One vector is turned by the same rotation once a step. Each row is the vector after some number of steps, and that number follows the row.
The counts run from 0 to 467.
[10 -22 -7 -5 -22 28 -12 16 14 2 -33 41 -29 27 20 1 1 -2 14 4 12 0 7 22 21 18 4 -16 -9 -8 10 1 6 4 2 19 -22 11 6 26 -1 -33 -9 28 8 38 -10 3 -1 -17 28 3 -33 22 4 33 23 -5 1 28 -7 30 -32 27 -23 -20 -8 -18 18 32 0 -18 17]
330
[19 -29 -4 -23 31 41 2 15 8 -9 -24 35 -15 -3 -13 -4 -29 35 29 11 -2 16 0 5 19 15 -11 -29 -19 10 -23 15 -9 4 32 17 -14 2 -19 13 34 -28 -31 0 9 8 -19 9 1 -21 3 -13 -61 13 -13 17 0 20 -10 10 10 -11 -11 18 -18 -13 -19 4 3 -21 -1 -33 34]
401
[9 -33 -3 -20 13 28 10 25 3 -7 -27 43 -8 17 18 -2 -16 19 13 -2 -11 -10 0 1 -14 22 -3 -6 -1 -3 -24 24 -6 11 19 31 -17 18 -16 8 19 -39 -40 6 -3 22 -30 2 -7 -22 30 5 -46 17 -4 18 -3 -8 -7 46 13 11 -27 19 -2 -7 1 -10 26 5 4 -34 26]
140
[-1 -13 -26 18 1 43 -30 21 19 -9 -19 40 -12 38 23 -13 -15 -9 14 3 -2 23 14 3 16 23 13 -31 5 -12 2 -5 -7 -8 6 5 -20 -9 -6 27 -5 -22 4 31 14 29 -4 11 -13 -27 27 16 -29 33 0 34 27 9 -19 18 -13 20 -25 23 -22 -15 -6 -26 11 14 5 -23 11]
336
[-21 -18 -31 15 46 27 -27 13 37 -22 -21 41 -3 28 -28 0 4 1 18 4 -1 26 15 -12 20 11 -18 -26 -12 16 1 21 -3 7 31 15 -14 -3 -22 -15 18 -17 -17 -24 -13 10 -14 7 3 -10 -5 0 -38 0 13 7 -14 10 -15 15 15 -21 -17 23 10 -9 -10 -7 26 -20 18 -18 54]
256
[36 -40 -2 6 39 38 -3 -1 -4 -19 -21 18 2 2 -1 -17 -11 14 13 5 -19 6 -3 -19 18 25 -10 -18 -6 10 -28 16 -11 -17 17 27 -9 -3 -19 25 14 -38 -26 -2 -1 12 -22 -2 0 -40 9 -6 -44 24 -4 28 1 22 -1 23 1 -13 -14 41 -25 13 -16 -14 -12 -28 2 -28 25]
395
[-10 -25 -7 2 50 13 -26 27 33 -14 -13 26 -12 20 5 -11 6 3 -8 -9 -6 19 17 -25 11 10 -15 -26 -18 18 11 -7 -13 -6 25 -1 -13 -5 -3 10 -1 -16 -20 -11 -16 0 -31 21 1 -10 -1 11 -46 22 -8 4 -18 9 -5 63 4 -12 -16 16 9 -5 -24 -2 38 -5 14 -24 24]
279
[7 4 -25 17 32 40 -16 -6 22 -23 -28 21 6 21 -30 -24 -3 -2 12 2 21 28 1 7 38 24 -21 -35 -8 16 -1 8 -24 -7 16 8 -16 8 0 28 -8 -5 -21 26 9 1 -25 6 2 -10 5 2 -50 21 19 37 21 31 -28 -1 -5 4 -18 22 -34 -9 -12 -7 9 -5 -1 -17 39]
217
[-4 -11 1 -5 4 23 -13 26 20 -17 -21 36 -36 -1 28 9 10 21 10 6 -2 4 20 -4 14 30 2 -24 -18 13 -9 3 -7 -19 22 21 -25 -2 -4 18 -1 -26 -6 7 -13 34 -17 20 5 -16 9 -12 -37 18 -14 32 8 4 6 52 -1 11 -26 47 -7 -14 -13 -19 33 21 -14 -27 2]
303
[9 -3 -29 20 40 47 -11 -9 23 -21 -28 19 -16 13 -41 -20 13 -1 7 8 1 21 10 -6 51 23 -25 -23 -18 5 0 -1 -5 -13 12 11 -28 1 -4 13 5 -13 -1 15 15 3 -19 1 12 0 -19 0 -52 13 19 37 21 21 -18 11 -11 -4 -2 28 -34 -6 -25 -13 3 -6 -10 -17 41]
218
[15 -20 6 1 30 23 -12 24 31 -17 -22 29 -18 12 -11 7 21 10 -5 0 9 16 16 -8 24 15 -30 -23 -5 34 -3 21 -2 2 20 19 -17 -5 -8 16 0 -31 -19 -13 -22 18 -22 21 9 -39 1 -10 -36 10 6 23 -16 14 0 46 12 -6 -32 44 -2 7 -15 -7 16 -9 14 -21 19]
271
[13 -8 -10 20 7 16 -16 1 49 -30 -18 34 -24 20 14 -8 23 -14 -1 28 -1 7 43 -7 43 14 -23 -18 6 16 14 -13 -18 -15 22 -2 -16 0 8 18 7 -20 -9 6 -1 20 -3 22 17 -5 7 -1 -32 35 14 17 25 4 5 45 9 -9 -7 24 -6 11 -10 -16 8 16 3 -20 34]
45
[-22 -29 -27 15 20 42 -34 24 10 -9 -21 36 -18 41 0 -7 -3 -13 21 -6 -4 26 0 -16 15 13 21 -17 -7 -24 7 13 18 -4 24 24 -23 -7 -36 -14 11 -45 -4 -10 7 28 -1 -3 -10 -17 1 16 -38 16 -1 16 23 -13 -7 27 -4 -3 -31 18 9 -20 -21 -20 18 3 17 -15 44]
105
[10 -32 -16 17 1 35 -29 12 35 -7 -28 31 -11 41 21 -19 -4 -20 3 -6 5 23 18 5 38 28 -11 -10 0 2 20 -4 -10 -15 -4 12 -30 1 4 24 -14 -29 10 19 24 27 2 3 -8 -20 13 18 -45 35 -6 24 30 3 -22 34 -16 20 -15 15 -24 -8 -11 -22 11 10 2 -24 20]
337
[2 6 -23 19 23 24 -22 11 27 -28 -18 22 -8 27 6 -9 16 -6 12 19 18 21 16 -14 22 3 20 -35 11 -8 0 -4 5 -10 30 17 -17 -4 -15 25 -13 -20 -6 14 -26 19 -19 17 11 -8 18 17 -26 45 3 21 37 -11 -1 25 -24 5 -36 24 -9 -2 -14 -28 22 25 40 -9 21]
75
[19 -52 -5 -30 20 43 17 0 8 -7 -39 28 -18 22 -14 -9 -15 18 5 4 -16 13 6 -4 23 11 -3 -9 -14 3 -18 6 3 5 38 8 -10 24 -34 7 22 -42 -25 -23 12 1 -14 -4 -7 -30 17 18 -58 16 -6 2 17 3 -2 23 16 -2 1 13 -16 1 -19 1 -4 -4 5 -25 45]
392
[-7 -10 7 -19 2 29 -12 25 23 -5 -22 36 -41 8 20 14 -8 13 8 4 5 -2 2 12 16 16 -5 -20 -17 9 10 0 -6 11 20 14 -13 18 6 20 -11 -12 -12 20 -16 25 -28 23 4 -16 25 -3 -38 30 -11 27 10 7 -9 42 4 22 -34 31 -2 -20 -12 -15 35 40 4 -28 3]
308
[2 2 -30 11 28 38 -12 -14 22 -27 -34 22 -10 28 -19 -22 6 4 -8 -4 12 21 19 10 41 14 -3 -20 0 1 18 -2 -21 -6 25 -3 -8 4 1 15 -7 -22 -14 15 24 -13 -5 1 1 6 28 30 -48 16 23 24 24 23 -22 18 0 13 -1 19 -38 -4 -16 -8 1 -6 11 -19 41]
208
[27 -4 -11 1 13 25 9 -14 25 -34 -27 17 -5 22 -4 -24 2 7 2 13 16 7 11 12 34 30 -19 -27 18 11 -9 4 -18 -7 24 20 -19 13 11 21 -3 -20 -26 33 0 7 -23 3 25 1 18 1 -41 34 17 41 29 10 0 23 -10 17 -15 26 -36 0 -6 -14 -4 19 -1 -24 39]
200
[-2 -45 1 0 31 40 -14 20 9 -5 -27 29 -24 20 5 -13 -7 7 20 -23 -14 13 -3 -6 10 26 -10 -10 -22 -9 -3 18 8 3 6 21 -33 3 -17 1 14 -37 -2 -7 21 18 -15 -4 -9 -35 -10 -7 -59 3 -18 21 -6 5 -7 32 6 -7 -28 20 4 -9 -22 -20 16 -18 0 -27 24]
126
[-18 19 -29 8 34 15 -5 9 12 -40 -11 28 -10 25 7 -27 1 29 -4 10 -5 9 14 -14 3 25 20 -31 -2 -20 -9 -2 -11 -16 40 9 -4 6 0 -11 2 -6 -28 14 -4 0 -34 17 19 27 27 17 -50 35 -2 32 10 10 1 29 -9 -15 -14 29 -3 -15 -15 -10 19 25 1 -33 43]
442
[-14 -16 -18 -13 25 12 -15 22 27 -25 -23 49 -38 5 14 14 12 14 -6 -3 -10 12 23 -14 6 16 14 -23 -21 -4 11 -5 1 -9 35 20 -10 7 -7 -6 6 -36 -21 -15 -5 20 -17 7 0 -5 14 5 -42 21 -9 6 -7 -12 4 58 6 -5 -22 23 9 -15 -15 -5 37 30 9 -25 19]
295
[-3 -4 -7 -18 32 32 17 14 3 -21 -32 25 -25 7 -8 -2 0 47 4 17 -2 10 1 5 10 21 4 -47 -12 0 -6 3 -18 -2 39 11 -13 13 3 3 7 -2 -23 14 -14 -5 -44 10 10 6 16 -15 -56 29 -16 36 -4 24 -3 30 -4 -5 -19 34 -8 -17 -22 1 18 18 -6 -32 27]
432
[2 -6 -27 16 31 30 -10 8 -7 -12 -18 33 -20 4 -37 0 7 10 6 5 -19 16 -1 -31 21 -4 -1 -24 -16 3 -11 -4 2 -7 40 12 -10 0 -37 11 -13 -15 -17 -14 -29 5 -27 14 11 -19 14 18 -55 13 14 25 -5 13 -4 -5 -3 -4 -16 36 -13 -20 -11 -5 14 7 28 -18 42]
242
[-1 -33 -24 10 31 49 -6 -3 10 -2 -23 25 -18 20 -19 -26 -31 -12 29 -13 -21 16 -11 -16 4 14 -3 -11 -31 -17 -3 8 -8 12 22 9 -13 0 -33 28 2 -29 -21 1 14 -3 -11 -9 -10 -19 7 18 -54 21 3 1 12 10 -22 19 -12 4 -9 0 -30 -20 -22 2 32 -1 23 -31 40]
371
[-11 16 -24 -3 26 24 0 4 9 -35 -24 25 -28 13 -3 -12 22 32 -5 15 -2 10 15 -8 12 28 7 -29 -10 -19 5 -4 -6 -19 33 9 -13 15 -4 -24 7 -11 -15 4 22 5 -25 4 11 21 8 3 -63 22 -2 21 6 10 6 32 7 -26 -4 13 1 -20 -22 -8 26 25 -9 -30 33]
441
[-5 0 -14 4 7 47 -27 5 28 -18 -29 47 -41 10 20 3 2 -3 21 8 6 8 21 13 11 28 23 -20 -25 -6 16 6 7 -8 14 30 -28 8 -7 8 6 -35 -3 27 20 30 5 2 -4 -22 14 -2 -33 12 5 25 21 -2 -2 43 0 14 -28 24 -20 -19 -15 -9 25 25 -9 -15 19]
326
[8 0 -21 -17 10 30 25 -6 21 -22 -26 34 -19 18 -9 -26 -6 19 7 11 4 1 8 14 22 15 -5 -20 -13 -22 0 -3 -10 7 26 8 -4 29 -4 11 5 -16 -26 18 20 6 -27 1 13 17 28 11 -56 32 7 19 33 8 -3 23 -9 14 -5 3 -25 -16 -12 -9 22 36 6 -30 34]
193
[-10 -39 -11 -16 28 30 -4 19 2 -8 -26 28 -29 13 14 -8 -25 15 6 -15 -23 6 7 -8 -14 24 13 -19 -20 -5 0 4 -17 -3 15 12 -14 11 -25 3 12 -34 -25 -6 19 5 -15 1 -10 -12 28 15 -59 21 -12 3 -12 -1 -2 48 14 1 -11 18 -20 -4 -24 -2 31 2 -8 -39 28]
149
[7 -31 -5 -6 -5 43 -5 7 17 -5 -38 32 -27 30 4 -17 3 -10 -1 -12 1 10 6 4 38 16 -15 -2 -27 1 20 -3 3 0 8 8 -37 18 4 24 -13 -35 6 17 24 12 -5 -5 -4 -15 6 21 -52 27 -11 17 35 2 -5 44 -19 21 -11 7 -25 -13 -20 -15 22 26 2 -20 10]
338
[1 -24 -22 20 26 10 -1 5 25 -38 -25 47 -11 21 10 -22 14 0 -10 7 -28 6 24 -14 19 21 -29 -6 7 -4 -6 -7 -10 -16 12 8 -10 -3 -6 6 -10 -24 -23 -18 -4 -1 -14 13 20 3 23 11 -63 21 26 19 -10 1 8 42 14 -8 15 34 4 6 10 -23 16 2 3 -24 31]
14
[-4 -17 -4 -6 21 13 -16 25 41 -28 -23 36 -14 15 22 11 22 8 -6 1 16 7 29 10 24 18 -14 -22 13 30 12 14 -2 3 11 21 -25 5 14 8 -3 -34 -21 10 -4 22 -24 24 11 -22 0 -16 -28 14 0 21 -7 6 -3 68 16 0 -42 22 3 2 -14 -15 21 2 8 -24 13]
293
[8 4 -34 17 23 36 -14 -4 15 -23 -24 31 -20 19 14 -25 -20 16 6 4 -14 17 29 -4 7 35 16 -26 -23 -13 2 -12 -32 -19 19 -10 -11 8 -5 13 5 -22 -15 17 36 7 -12 6 -7 10 23 22 -59 25 2 24 3 22 -2 31 8 -2 8 21 -28 -7 -16 0 11 12 -12 -35 21]
181
[-3 -42 -11 5 8 39 -9 23 19 -5 -31 24 -5 38 6 -12 7 -10 12 -2 -4 21 0 2 43 14 -18 -10 -1 -2 7 5 23 -1 18 21 -40 0 -24 4 -6 -35 14 -8 6 21 -7 4 3 -36 -19 1 -45 17 -7 19 37 -2 -8 19 -9 -4 -28 18 1 -17 -21 -32 -2 1 14 -11 27]
99
[-1 -6 -19 9 -16 39 -21 19 0 0 -22 37 -28 25 20 2 -16 -13 20 4 -6 13 3 -11 8 15 30 -21 -15 -20 -5 -3 -5 -17 19 10 -26 -9 -15 31 -18 -24 -2 29 -5 37 -12 5 -3 -23 31 11 -35 26 -1 39 20 6 -8 14 -21 18 -32 36 -18 -28 -12 -11 18 39 6 -18 11]
335
[-9 -11 -25 13 7 42 -41 16 20 -6 -29 33 -24 33 0 7 0 -10 11 1 7 32 23 -4 34 1 23 -29 -8 -2 16 -7 6 -4 22 10 -21 -4 -31 8 0 -33 -2 -4 4 28 -3 4 -10 -24 12 20 -33 19 5 14 41 -7 -9 19 -11 4 -35 22 -12 -13 -18 -11 7 16 20 -8 37]
83
[-6 -26 -10 19 -2 45 -12 13 14 -6 -31 36 -33 23 13 -25 4 -14 23 0 -21 9 5 -4 34 29 -5 -8 -23 -26 12 -11 5 -15 1 10 -30 -3 -18 13 -13 -37 15 4 24 32 6 2 7 -14 8 6 -49 18 -9 26 39 -8 -4 27 -15 10 -9 8 -15 -9 -20 -24 22 27 -12 -22 25]
343
[10 -61 -4 -6 -1 33 0 35 4 -5 -19 30 -1 34 23 -15 -18 3 20 1 -14 3 -3 0 13 30 -28 -12 12 -4 -19 19 8 2 4 23 -29 4 -12 2 8 -34 -14 -1 -17 26 -15 4 2 -29 -1 -11 -48 24 -21 31 8 3 1 30 4 4 -25 19 6 -5 -3 -28 0 -3 0 -30 23]
130
[-8 -31 -32 22 28 33 -26 19 21 -11 -28 20 0 51 7 -17 0 -17 4 -9 0 27 -5 -17 4 5 13 -4 19 -20 9 2 19 -4 20 17 -18 -5 -29 12 -7 -39 -11 -5 -13 15 -9 7 -11 -19 13 27 -42 27 -3 1 24 -16 -11 37 -14 4 -24 8 1 -12 -13 -27 22 -8 37 -14 30]
106
